x = ((195, 334, 360, 305, 508, 475, 376, 649, 99, 144, 468), (433, 489, 741, 572, 446, 338, 422, 299, 657, 671, 92), (467, 346, 559, 481, 552, 668, 502, 211, 774, 322, 381), (192, 400, 356, 261, 497, 444, 377, 628, 109, 178, 454), (455, 340, 684, 563, 532, 564, 440, 192, 782, 520, 266), (454, 349, 763, 658, 501, 453, 413, 186, 755, 649, 157), (456, 342, 664, 545, 536, 583, 448, 195, 783, 488, 286), (414, 590, 688, 436, 413, 294, 414, 406, 590, 666, 111))
The entry just left of 334: 195
The entry just left of 446?
A: 572
The entry just left of the largest entry: 195
The entry just left of 356 -> 400
The minimum?
A: 92
The maximum?
A: 783
The entry just right of 502 -> 211
The entry just right of 572?
A: 446
The entry just left of the smallest entry?
A: 671

X =
array([[ 136,  275,   56, -132],
       [ -35,  218,   90,  -11],
       [ 358,  -96,  532,  367],
       [ 598, -262, -123, -298],
       [ 297,   61,  786,  -39],
       [  72, -652,  -70,   14],
       [  40,  100,  -33,   -2]])
The 2nd entry on the diagonal from the top-right corner?
A: 90
The entry directly below -123 is 786
The top entry of the column that holds the largest entry -> 56
The entry directly above 72 is 297
The 2nd-last entry, reading row by row: -33
The entry directly above 297 is 598
The entry just right of the largest entry -> -39
The entry in the top-left corner: 136
The largest entry in the first row?
A: 275
The fifth entry in reading order?
A: -35
The last entry, reading row by row?
A: -2
The entry just left of the largest entry: 61
The largest entry in the last row?
A: 100
The entry just left of 100 -> 40
The smallest entry -> -652
The entry in the top-right corner?
A: -132
The entry directly below 90?
A: 532
